Rows are one point carried round by a steady rotation, each followed by how many steps it has turned.
The counts run from 0 to 697.
[-23   8  -9  15   5  -1  -1  16  -2  35 -16   4  19 -12   6  -4  16   0
   8  26  19  -7  23  19   4  16  -3   2   0  -3  -5  19   6  13 -11  -4] : 347
[-26  26   4  12  15  16  -2   5 -16  37  -9   5  12 -11  -7  -4  11  -3
  23  20  -5  14   8  18   2   4  -3  -4   1  -6 -12   9  -6  17  -2   2] : 286
[-24  24  -8  21   6  15  -6   2 -11  46 -15   7   8  -9  -1  -6   3   4
  12  17   4   3   0  20   3   8 -20  -3   1 -11  -3   6   2  19  -4   0] : 594
[-17  20   1   9   9  11  -6  17  -5  36   0   3  15  -4   5 -10  13  -2
  22  38  -1  -4  10  18  14  -2   7   5  -2   2  -1  24   1  -3  -3   9] : 154
[-22   7  -3  10  11  -1  -2  10  -8  26 -15  10  17 -12  -1 -14  11  -5
  27  19   3  18  20  17   2  15   6 -16   0  -1  -7  19  11  19  -4 -14] : 44
[-12  16   0  -1   5  12  -9  15  -7  29  -6  12  19  -3   8 -20   1  -5
  24  27   5   0   3  17  16   2  -2  -2  -4  -4  15  23  21   1 -18  13] : 161
[-24  16  -5  14  12  11 -14   3 -10  35 -17   6  10  -9  -4 -18   4  -2
  24  10  -5  20  12  23  -2   7  -3 -16   1  -9 -11   8   6  14   4 -13] : 206
[-22  18   0   7   6  17 -15   3  -6  45 -10   3  10  -4  -3 -16   2  -3
  20  19 -11  15   1  25   7  -1  -3  -9  -1  -9  -8  14   2  -4  13  -8] : 302
[-15  25  -2   0  25  24  -3   5 -15  32  -6   3   8 -11   2 -19   1   0
  23  18   2  17  10  19   5   5 -13  -3  -2   1   3  13  11  17  -9   6] : 291
[-16  15 -11  24   2   6  -8  11   0  42  -3   1   8  -5   7 -16   4   7
  22  31   3   7  12  21   6   3  -6  -6   0   3  -3  17   7   5   8 -13] : 137
[-26  18 -11  19  18  13 -14  11  -8  32 -12   1   5  -8   5 -13  13   9
  18  21   2  -1  20  22  -3   8  -4  -2   5  -4 -13   8  -2  18   0  -6] : 515
[-22  15   7  -9  16  13 -15   6 -14  29 -19  14  21  -9   0 -13   8 -12
  17  15  -3   1   7  19   6   8   4  -6  -5 -16  -3  17   8   8 -19  15] : 487
[-12  14  -5   4   8   6   4   6 -11  37 -14   4  20 -12  -2 -13   2  -4
  17  15  20  19  20  18   5  11  -7 -11  -6  -2   2  15  19  17 -12  -6] : 670
[-26   6  -9  -1   2  12 -20  15   0  34 -23   5  16  -1   7 -16  11  -4
   8   6  15 -10  15  28   4  13  -9   1   3 -14   1  16  13   2 -15   1] : 410
[-31  16  -3  20   3   8   7  16  -7  37  -6   5  16 -11  -6   2  17  -2
  21  28   3  10   5  16   9  11  -6   1   6   2  -2  19  -3  15  -2  -4] : 53
[-29  15  -1   7  18  17 -14  13  -6  29  -4   8   5  -8   2 -16   8  -2
  27  26 -19  10   0  20   7   6   0  -6   5  -1  -3  21  -1   6   4  -2] : 222
[-18  21   0  18   1   4   5   2 -11  47  -6   5  16 -10  -5  -4   2  -3
  19  29   2  16   5  16   9   4  -6 -11  -5  -4  -5  15   4  11   5  -7] : 366
[-17  15  -5  -4   3  23 -15  10  -1  41 -11   3  12  -2   7 -21  -2   0
  11  14   8   2  -1  26  12   4 -18   0  -1  -9  11  18  18  -5  -6   4] : 0
[-15  19  -5  20   3   1 -10   5 -15  33 -20  14  20  -2  -4 -12   5  -3
  29  14   8   8  17  18   2   5   2 -16  -6 -12  -6   5  12  19 -12  -2] : 272
[ -9  24   2   2   4  13 -10   8  -8  41  -5  -1  19   0   0 -18   4  -6
  25  24   2  11  18  22  11  -8   8  -6  -9  -4  -5  17   8  -8   2   2] : 74
[-16  19   6  -7  19  12 -16   6 -14  32 -15   7  20  -7   3 -15  10  -8
  15  22  -1  -4  16  19   5   2   9  -2  -9 -11  -8  18   6   4 -15  17] : 485
[-23   4  -5   9   7   2  -3  11  -5  27 -14  11  16 -11  -1 -15   6  -5
  26  16   3  23  14  19   4  16  -2 -17   4  -1  -1  20  15  16  -3 -17] : 439
[-18  14   3   4  -1   2 -16   6 -12  32 -22  14  25   0  -4 -13   7 -12
  24  13   1   5  13  19   6   1  12 -14  -8 -18  -6  14  13   2 -13   5] : 174
[-11  15   6  -5   3   9  -9   8 -10  37  -9   6  23  -3  -3 -19   1 -13
  26  21   0  17   9  20  14  -2   9 -10  -9  -8   1  22  18  -7  -4   3] : 470
[-18   9  -2  -6  23  13 -23  12  -3  24 -11  11  11  -8  13 -24   5  -2
  17  27  -6  -7   9  20   9   8   1  -3  -2  -4   3  26  15   4 -12   8] : 323
[-23  10  -9  -1  18  19  -5  13  -5  33 -11  -3   9 -12   2 -21   8  -1
  18   9  10  20  20  26   2  14 -10  -5   5   0  -1  16  11   9  -1 -12] : 211
[-14  16  -9  18  10   9 -11   7  -2  39  -2   2   6  -6  10 -21   1   7
  23  33  -5   9  11  21   8   0  -4  -7  -2   3  -3  19   9   4  10 -10] : 532
[-27  15  -3  12  -5   4  -5  11 -10  40 -25   6  23  -5  -6   1  15  -7
  11  11  14  -2  12  20   4   9  -3  -3  -2 -18  -8  10   2  12 -14   2] : 577
[-21  12 -11  14  16  12  -9  11  -4  26  -8  13   5 -12   8 -20   2   6
  24  21   1  11   3  19   5  14 -15  -9   6   1   9  17  17  24  -8  -7] : 128
[-30   9   0   2  -2  11   3  24   0  35  -4   2  19  -7  -3  -6  17  -8
  20  24   3  10   3  21  15   8  -1   3   6   3   4  27   4  -2  -1  -3] : 149
[-27   5 -11  14  -3   0  -5  20  -2  31 -19   9  19  -7   4  -6  16  -2
  15  18  18  -5  17  20   5  18  -7  -3   6  -8   3  17  11  15 -16  -5] : 345
